In the rows, zero is written as 128.
which system made each run
Q554, trace 1 (11 x 20)
[[155 208 114 136 101 160 126 117  91 100 127 139  95  76 132 137  92 119
   98 102]
 [ 97 157  86 115 146  91  72 148 123 138 163 166 107 108 109  89 150 161
  152  97]
 [140 106 119 151 127 110  90 167 126 128 136 197 156  94 130 176 103  75
  148 164]
 [159 141 154  79 111 104 172 147 107 107 115 172 148  89  71 119 142 118
  100  89]
 [ 79 143 117 122 132 128 152 154 189 128 103 159 139 115 113  57 108 122
  170 144]
 [167  83 142 116 123 115 159 119 163  80 135 170 118 145 142 169  94 154
  190 129]
 [195 101 157 125 183 112 138 121 138 152  73 116 143 152 104  90 115 121
  121  88]
 [113 129 126 109  94 149 127 155 115 109  71  79 178 153 179  98 100 146
  165 131]
 [110  44 133 111 132 147 136 128 117 131 134 120 109 191 132 140 189 151
  150 125]
 [133 112 201 165 127 162 146 107 119 184 113  93 125 149 125 134 105 105
   95 172]
 [126 152 136 118  78 128 154 110 146 113 164  53 142 140 155 111 147 183
   85 114]]
Q554, trace 2 (11 x 20)
[[131 126 103 158 114 111 101 122  86 129  99 108 188  97 193 131 107 114
  176 116]
 [122  99 124  61 140 122 112 171  89 102 115 128 118 164  96 152 189 136
  102 142]
 [ 93 118 158 168  96 196 154 125 131 178 117 154 124 119 116 100 116  74
  122 129]
 [133 152 178 106  99  90 160 115 142 106 179 116 117 118 126 123 130 206
  138 158]
 [135 102  90 158 177 111 111 110 214 141 144 109 147 146 127 134 125  87
  103 105]
 [150 163 100 120 135 124 161  96  61  87  75 104 131  99 157 163 107 127
  146 140]
 [119 133 105  99 148 167  76 163 124 130 118 136  69 172 100  86 158 145
  111  90]
 [111 108 157 180  90 137 103 125  89 174 149 162 145 103 166 138 102 118
  179 143]
 [162 119 168  86 122  77 129 158 134 118 165 120 153 132  88 147 167 148
   71 146]
 [ 73 137  99 155 128 151 172 112 177 136 105 118 165 101 123 107 125  59
  114 115]
 [126 156 112  96 129 121 171  99 122  72 129 140  70 131 130 154 119 183
  159 166]]
Q156, trace 3 (11 x 20)
[[127 135  82 118 103 156 146 137 120 131  85 127 101 176 150 118  76 174
  155 186]
 [147 119 183 118 133 113 157  93 170  90 180 135  97 141 112 190 102 145
  134 122]
 [104 111 130 130 116 128 126 107  85 197 149 114 164 137  99 147 127  97
   72  77]
 [183 164  91 116 151 114 148 137  73 124  69 141 115  88 107  98 151 134
  104 152]
 [ 69 148 110  98 135 142 111 132 117  50 117 115 112 129 153 179 128 123
  173 141]
 [141 104 140 137  60 173 130 163 178 126 163 129 144 156 134 155 112 106
   75 148]
 [138 189 143 148 153 108 125  94 155 148 158  84 116  95 108  86 139 144
   75  97]
 [ 80 133  55 138 168  90 113 128 116 157 116 170 142 101 110 130 121  98
  155 156]
 [185 100 120 134 125 161 112 156 150  64  96 167 124 117 157 133 127  95
  163  87]
 [ 92 134 152 121  95 177  80 144 129 141 170 108  84 169 135  96 143 172
  123  98]
 [129 133 173 128 114  72 154 145 144 165 165 161 150  94  92 100 138 151
  124 181]]
Q152, trace 4 (11 x 20)
[[ 88 129 121  88 112 137 133 160 175  48 117 116 168 123 135 143 140  93
  134  95]
 [109 134 128 150 148 164 134  90 102 190  98 141  85 154 121  85  84 145
  167 103]
 [176 104 110 130 109 120  93 151 171 103 154  98 146 167 164 178 105 144
  100 160]
 [156 138 196 102 121 122 163 139  97 134  99 166 147  95  76 103 107 111
  126  86]
 [ 95 108  77 138 164  81 115 112 114 160 110  81 174 144 157 135 137 138
  148 177]
 [142 112 156  93 135 175 159 128 152  51 108 122  91 156 124 141 155 123
  133  88]
 [144 146 142 157 103 133 144  97  84 204 138 116 105 138 132  95 107 184
  116 160]
 [132 119 144 103 133  88 131 149 171  72 155 127 152 117 115 195 141 107
  100 178]
 [117 152 131 130 161 116 161  81  82 154 110 142 115  86  93  90 153 119
  134  62]
 [ 88 125  63 126 126 147  89 148 127 123 135  81 116 169 158 146 161 139
  102 182]
 [161 144 173 113 105 156 143 135 126  79 141 194  66 103 111 128 127 140
  155 102]]
Q416, trace 5 (11 x 20)
[[162 128 185 101 113 131 150 162 126  76  88 171 155  93 114 124 108 102
  156 101]
 [ 99  95 133 116  98  79 119 139  98 171 166 119 174 138 141 103 146 187
  157 131]
 [144  97 170 142 146 155 151 148 156 120  77  94 134 136 125  91 181  91
  103 165]
 [ 94 149 141 131 105 148 168  63 110 117 141  67 119 144 169 142 106 176
  152 113]
 [186  99 127 130 181 115 140 109 144 140 137 145  73 158  93 157 145 142
  100 168]
 [112 146 154 111 128 121 158  92  91 110 132 136 150  92 106 186 102  82
  119  72]
 [114 141 120 108 124 113 106 149  88 182 160 167  94 133  76  94 159 168
   99 131]
 [ 94 131 154 126  99 156 149 166 135  77 114 155 138  83 130 141 158  71
  135 171]
 [ 86 115  88 163  86 146  96 116 122 168 188  98 131 150 175 134 142 155
  118 132]
 [169 152 125 164 156 162 127 135 196 118 104 118  98 126 120 113 113  85
   80 168]
 [101 177  71 113 132 102 124  86 127  92 146 111 133 113 150 165  76 149
  149  89]]
Q416, trace 6 (11 x 20)
[[196 105 103  89 135 119 160 126 119  73 101  96 118 161 142 146 162 168
  113 129]
 [126 102 200 153 170 113 133  72 122 145 142 143 113 118 121 143 110 121
  181  84]
 [139 120 128  73 112 113 173 141  78 168  99 126 154 156  71 138 117 144
   75 149]
 [124 137 185 124 114 129 146 127 116  78 162 139 104  74 124 110 204 134
  136 100]
 [ 49 106 135 146 124 136 146 113 113 188 139 125 127 153 120 145 127 121
  135 199]
 [171 133 115 133  96 178 139 129 128  90 137  98 103 127 144 155 175 112
   51 124]
 [ 90 173 144 168 145 123 126  76 160 147 184 144  89  99 121 136  84 132
  149 128]
 [136 136  46  98 148 110 121 152 115 127 108 143 135 136  95 172 130  99
   74 165]
 [113 154 135 141 120 158  75 137 119  98 148 160 105  87 142 118 137 102
  151  47]
 [104 132  99 130 102 128 110 174 138 181 118 170 139 143 115 101  74 140
  141 190]
 [170 120 106 132 104 125 107 170 166  59 131 105 169 106 176 128 163 112
  116 114]]
Q227, trace 7 (11 x 20)
[[166 163 142  90 127  89 142 130 132  93 164 168  82 109  91 128 129 189
  129 132]
 [124 118 122 143 140 140 163  89 126 106 155 147 111  88 101 171 181  73
   93  92]
 [146 105  98  73  99 121 149 152 117 103 131 102 142 176 115 178 150 155
   69 157]
 [141 161  45 145 105 138 135 140 175  81 131 128 140  88 162 109 137 112
  114 114]
 [ 88 144  85 136 141 179 105  98 137 132 140  93  70 185 136 160 106 136
  106 131]
 [169 140 102 132 149  88  80 147 174 135 144 151 153 127 120 160  55 115
  112 124]
 [146 128  96 164 126 157 113 100  69 190 103 112 144 124 140 124 111  96
  100  84]
 [166 111 111  98 156 137 124 165 128 135  51 146 119 178 109  99  90 143
  147 144]
 [135  89 143 182 120 168  95 146 136 121 111 156 139 109 179 123 127  72
  182 117]
 [106 107 184 134 100 158 109 156 128 192 137 114 123 178 118  89 118 154
  118 166]
 [127 130 176 141 145  85 154 114 179 133 114 120 180 100 130  76 102 123
  170 108]]
Q156, trace 8 (11 x 20)
[[140 152 134 140 141 131 161 121  59 176  76 130 118 107 107 105 132 123
  105 190]
 [126 145 103  79 145  97 147 119 125  49  97 108 147 129 147 172 100 147
  165 130]
 [111  91 126 147  94 197 142 119 142 129 150 119 101 173 138 189 132  94
   86 142]
 [163 199 153 119 113 122 133 122 132 146 141 113 129 104  91 109  78 142
   62 100]
 [ 83 139  51 120 169  82 129 107 108 125 151 139 122 101 105 154 178 122
  119 137]
 [144 131 131 142 118 169 101 170 125  94  86 164 142  96 139 148 110  49
  135 130]
 [128 154  97 105  91 158  98 154 164  92 154  99 105 154 150  89 147 177
  107  88]
 [ 85 146 170 161 133 113 118 130 159 159 185 161 102  98 102 120 137 121
  121 192]
 [145 112 117 132 142  72 114 138 159 127 122 127 214  95 140 111 123  97
  145  77]
 [137  97  89 166 155 178 111 124 121 146  91 124  77 152 156  82 173 125
  150 129]
 [127 153 178 107 112 127 116 149 139 119 127 167 107 135 123 106  57 173
  191 138]]
Q152, trace 9 (11 x 20)
[[ 75 163 186 141 105 153 137 125 111 156 131 159 113 105 102 143  78 102
  132 174]
 [137 120  86 138 187  61  99  99 178 130 175 129 135 124 123 147 121 135
  135  99]
 [134 143  98 112 101 184 130 147  96 118  87 121 137 126 114 124 141  79
   70  73]
 [110 144 136 112 133 114  69 165  93 141 119 139 112 144 142 100 105 183
  183 172]
 [166  57 111 140 100 129 174 123 163 102 145 181 149 123 147 168 131 113
  155 123]
 [135 127 204 169 150 144 106 121 120 174 108  81 144 117 126  78 145  98
  102 113]
 [ 92 166  84  94 116 100 151 141 191  88 124  95 154 137 136 108 103 164
  135 156]
 [110 121 151 123 141 164 152  79  94 134 120 156  91 146 105 191  76  99
  147  92]
 [197 113 111 130 158  94  79 139 125 165 146 105 127 160 125 117 141 172
   83 130]
 [141 145 137  87  79 134 169 170  90  76  86 146 166  88 123 137 139 108
  114 146]
 [ 72  96 152 142 171 102 125  94  94 166 130 134 118 134 129 114 154 146
  198 142]]
Q579, trace 10 (11 x 20)
[[113 151  54 104 111 130 135 139 162  79 134 110 110 136 152  87 163 180
  138 124]
 [115 125 136 191 150 180 105 115 133 138 116 162  97 103 143 143 114  53
  148 126]
 [136  99  94  94 110  98  84 157 143 135 171 121 174 170 131 168 106 145
  105  90]
 [173 158 120 157 147 109 151 118 142 163  88 141 128  92 128  48 102 147
  151 131]
 [ 27 115 144  97 128 141 105 152 108 123 113 124 142 155 125 140 125 109
  173 140]
 [214  74  93 132 107 152 152 143 147  94 101 138 126 155 165 137 141 138
  130 134]
 [119 144 213 161 103 134 115 107 121 173 167 133 127 118 131 134  65 137
  143 131]
 [105 104 103  97 170  79 163 113 182 113 123  77 153 167 116 124 155 156
  125 144]
 [153 136 154 144 134 164 160  99  49 138  59 121 121 106 131 131 124  91
  126 118]
 [114 126 142  83 111 122  92 145 104 106 181 128  87 171 121 164 141 193
  130 137]
 [178 118 146 163 160 100 174 100 176 102 136 156 118  72 124 120 162 102
  133 134]]
Q528, trace 11 (11 x 20)
[[118  99 114 138  99 122  78 152 148 148 176 140 118 170 162 140 103 180
  155 173]
 [177 123 153 155 125 166 138 142 162 126  92 154 141 105 122  82 112  75
  122  71]
 [ 96 118 109 133 120  89 130 119  76 175 115 113 171 125 158 110 117 165
  176 170]
 [202 108 139 103 171 135  99 166 153  87  87 122 100 161 119 105 155 139
  115 113]
 [ 81 121 127 142  75 177 187  98  91 112 113 124 118 119 166 129 141 133
  170 143]
 [184 114 192 112 130 101 119 135 158 143 157 127 122 172 109 136  81 181
  115 136]
 [121 161 134 129 132 136 194  93 125 104  82  91 158  80 124  96 146  91
  115  89]
 [106 124 112 112 152  94  98 106  99 150 156  79 108 181 135 162 129 190
  124 158]
 [161 153 136 117 141 175 135 121 140  66 116 146  77 114 107 150 129  87
  100  65]
 [ 62 128 131 141 102  96 156  83 103 159 185 147 137 108 130 165 111 149
  163 148]
 [166 130 160 109 182  95  99 157 174 125 126 133 137 133  71 138 122  92
   75 120]]
Q948, trace 12 (11 x 20)
[[144 149 176  96 158 114 121 118 167 100 110 107 126 147 122  96  78 162
  164  66]
 [109  62 149 126 158  98 161 115 148 125 116 154 174 120 112 130 156  88
  170  92]
 [148  92 153 102 102 134 100 194 105 116  89 100 187 148 149 116 160 117
  116 136]
 [115 107 100 120  72 152 161 157 198 118 123 134 148 164 152  99  94 151
  147 158]
 [125  93 132 151 119  79  99 137 123 152 173 160 145 125 155 159 115 156
  180 186]
 [189 114  97 138 116 138  75 160 119 175 136 170 132 144 115 148  82 112
   90 108]
 [180 132  95 122 121 132 182 112  81 143  87 175  94 125 116 102 107 170
  153 137]
 [104 135 182 103 121 139 118 152 105 133 159 193  73 116  78 113 157 141
  139 126]
 [124 113 108 151  88 163 165 124 103 143 147 142 122 102 115 147 191  85
   64 138]
 [114 195 112 129  98 143 121 128  98 125 134  73 105 116 150  95 147 174
   92 168]
 [ 73 181  96 139 159 123 123  94 184 116 172 135  86 115 107 149 106 120
  120 141]]
Q948, trace 13 (11 x 20)
[[110 151 141 126 137 123 112 110  88 191 105 112 164 141 105 139  56 103
  101 102]
 [207 128 114 102 160 101 164 128 163  67 102 140 111 119 115 115 147 152
  129 125]
 [ 49 106 153 131 128 164 105 131  94 149 118 144 121 136 131 101 145 113
  187  90]
 [160 110 169 114 103 120 170 148 147 119 126 113 168 132 110 170 136 104
   63 182]
 [130 136  78 151  89 144  98 137 143 112 152 109 126 122 191  78 149 173
  158  98]
 [ 76 139 126 118 153  94 133 121 133 183 127 143 145 144  86 152  65 119
  129 182]
 [215 112 113 140 149 128  88 142 127  76 134 155 101 112 151 163 148 120
  127 113]
 [ 97 126 144 129 112 177 151 105  84 189  95 128 115 162 116  93  91 140
  146  82]
 [161 136 177 103 130  79 177 139 157  92 144 156 134  85  86 124 157 140
  112 164]
 [ 76 109  76 137 103 161  83 147 106 134 151 127 131 131 150 110 187 111
  128  77]
 [120 154 135 127 128 129 161 128 128 149  90  92 138 143 117 141  90 120
   86 226]]
Q579, trace 14 (11 x 20)
[[100 118 102 157 165 112 175  67 167 169 137  98 105 140 121  97 149 152
  131 154]
 [122 134 149 105 178 132 106 129  70 104  66 104 142 126 115 174 120  71
  117 118]
 [165 116 106  95  81 134 139 128  84 122 159 153  96 142 124 122 155 198
  125  82]
 [130 148 172 165 162 104 114 130 157 130 152 169  93  80 111 121 136 112
  146 195]
 [ 89  98 127  98 101 125 154 145 148 113 137 108 194 131 109 146 165  82
   88  93]
 [174 172  79 145  99 159 140 130 100 158  99 114 103 127 135 106 108 148
   77 173]
 [ 70 182 155 119 147 137  75 122 153  77 156 114  95 116 138 134 107 134
  162  94]
 [143  63  51 157 155 125 143  99 148 148 137 154 128 139 131 139 167 102
  131  96]
 [167 146 166 120 132 108  71 170  80 168 106 146 159 116 107 128  76 110
  108 134]
 [ 91 140 103  84  96 107 159 148 160 103 136 138 135 133 121  67 139 193
  168 117]
 [110 102 133 183 141 177 136 130 133 133  89 137 117 113 157 131 141  70
  155 190]]
Q528, trace 15 (11 x 20)
[[ 55  87 135 121 147  86 124 109 118 190 161 114 162 156 111 150 131 135
  134 143]
 [179 157 111 112 148 139  99 168 118 104  94 137 117 112  93 146 133  79
   58 135]
 [ 56 145  78 132  82 132 131 130 122 114 175 144 117 100 155 114 165 155
  159 134]
 [156  98 146 156 159 141  92 143 206 154 143 152 109 168 114 133  86 103
  117 140]
 [115 136 124 142  89 133 129 143  74 136 102 133 197  74 151 117 126  79
  137  96]
 [147 117  87 116 161  86  97 150 124 167 131 144 106 157 110  86 142 192
  139 165]
 [134 116 135 141 131 180 132 147 160  56  81 124 116 119 165 129 147  78
  156 127]
 [120  78 150 127  64 139 141 125  87 185 163 139 144 164 140 130 118 175
  146 130]
 [204 171 162 126 153 114 145 142 158 115  81 131 125 102 104  83  91 129
  111 140]
 [ 71 114 102 116 122 108 154 100 113 106 123  67 170 132 173 116 168 152
  164 114]
 [180 110 151 125 157 165 102 120 114 148 120 112  67 195 110 150 117 145
   86 132]]
Q227, trace 16 (11 x 20)
[[105 170  73 165 153 127 136  74 132 121 140 106  80 107 156 142 131 143
  132 186]
 [154 161 148  97 148 124  71 127 130 106 163 134  89 144 103 169  93 139
  104  71]
 [153 109  79 149 118 120 167 111 110 177 129 180 151 104 101 165 109  83
   88 132]
 [189 104 103 109 141 149 118 147 109 111  68  76 135 171 144 114 153 132
   93 108]
 [ 99 122  75 125  94 171 124 170 162 103 105 176 130 137 150 115  96 109
  176 129]
 [126 115 155 191 149 155  79 117 162 164 150  85 101 156 166 126 123 125
  121 174]
 [116 144 164 106 118 104 107 141 148 164 140 130 175 138 100 103  55 138
  130  72]
 [123 115 109 162 175  90 157  85  82 180  85 125 152 103 134 112 131 115
  159 150]
 [152 135 183  86 140 140  90 169  69  92  85 132 107 138 125 116 136 150
  159 116]
 [131 101 152 162  86 151 169 135 143 132 150 209 108  89 126 118 142 109
  163 158]
 [124  92 198 124 134 136 132 127 157 130 149  67 130 162 121 117 191 132
   88 126]]

runs to name
trace 17 (2 x 20)
[[138 161 142 113 149  97 134  89 100 149 163 134  70 138  92 150 108 191
  118 156]
 [164 117  92 114 124  95 149 129 102 114 159 149 136 101 102 192 172 106
   69 145]]

Q152
trace 18 (2 x 20)
[[138 129 132 109 177 114 123 109 100 133  68 110 153 152 121 177  59 102
  140 126]
 [177  84 123  81 146 104 132 126 100 121 101  95 145 185 127 132 141 175
  130  84]]

Q152
trace 19 (2 x 20)
[[131  76 156 136 148 135 104 149 126 114 102 136 149 123 145  81 184 108
  178  71]
 [136  91 117 119 117 151 158 138  80 167  71 148 121 173 124 131 104 143
  148 195]]

Q528
trace 20 (2 x 20)
[[213 120 121 176 121 113 102 110 119 174 152 133 134 119 157 136  84 145
  117 109]
 [128 151 128 101 152  81  80 158  96  97 112  78 183 100 141 117 169 122
  111 114]]

Q554
trace 21 (2 x 20)
[[154  84 135 150 135 180 106 115 169 151 133 109  96 200 143 119 113 133
  120  77]
 [194 167 155 121  84 128 128 161 138 131 109 118 150 126 133 111  61 149
   91 159]]

Q152
trace 22 (2 x 20)
[[106 132 120 140 118 120 178  70 155 125 173 106  96 145 138 169 114 168
  126 180]
 [134 150 201 122 142 134 101 118 153 113 152  96 137 127 107 154 109  95
   83  66]]

Q528
trace 23 (2 x 20)
[[ 58 192 168 105 111 155 123 119  95 128 107  93 134 123 122 111  79 129
  139 104]
 [168  95  65 119 108  88 155 139 148 126 153 141 144 137 130 163 148 155
   97 188]]

Q156
trace 24 (2 x 20)
[[167  98 159 115 150 129 110 157  89  71  96 123 128 118 142 175 178  96
  127 155]
 [120 108 140 131 108 114 173 113 106 149 130 128 130 114 134  54 187 179
  161 117]]

Q152
trace 25 (2 x 20)
[[185  99 149 159 110 119 110 129  98 105 133 122 168  82 178 133 173 104
  138  88]
 [ 87 135 129 107 152 161  96 163 128 144  81  85 108 186 120  68 149 143
  122 153]]

Q156
trace 26 (2 x 20)
[[123 152  83 132 138 165  94 109  93 119 125 101 106 124 137 117 159 113
   97  40]
 [ 97 168 156 115 168 127 190  95 136 126  76  86 119 127 100 107 117 123
  115 169]]

Q948
trace 27 (2 x 20)
[[161  78 204 128 143 151 117 109  91 148 113 105 119 178 129 146 115 135
  134  86]
 [158 116 151  98 142  66 176  97 114 132 146 144 120 139 102 155 108 195
  151 156]]

Q579
trace 28 (2 x 20)
[[129 156 190 143 106 130 129 132 131 110 162 172  80  92 132 117 115 164
  175 171]
 [166 109 128 125 144  75 108 129 190 154 175 142 160 138  99 132  96 132
  106  80]]

Q554
trace 29 (2 x 20)
[[164 126 119 134  92 156 148 159 152  96 135 133  90 133 144 126 162 151
  101 213]
 [ 99 120 128 175 135 121 124  76 171 116 181  99 142 112 166 183 116  95
  137 114]]

Q416
trace 30 (2 x 20)
[[ 68 144  86  94  84 118 110 158 141  79 173 126 143 132 143 170 139 147
  126 145]
 [184 127 110 194 138 167 129 118 175 133 113 125 106 105 150  83 145  92
  104 110]]

Q579
trace 31 (2 x 20)
[[115 124 159 113 153  66 133 118 122 142 120 105 213 112 113 163  89  98
  127 119]
 [125 129 107  97 141 130 135 138 104 139 108 113 113 145  99  59 194 160
  107  80]]

Q416
trace 32 (2 x 20)
[[181 109 144 135 146 113 145 140 159 130 104  79 135 157 138 115 145 151
   98 210]
 [103 157 145 109  84 187 131 133 113  90 106  63 130 146 159  97 145 144
  114  82]]

Q528
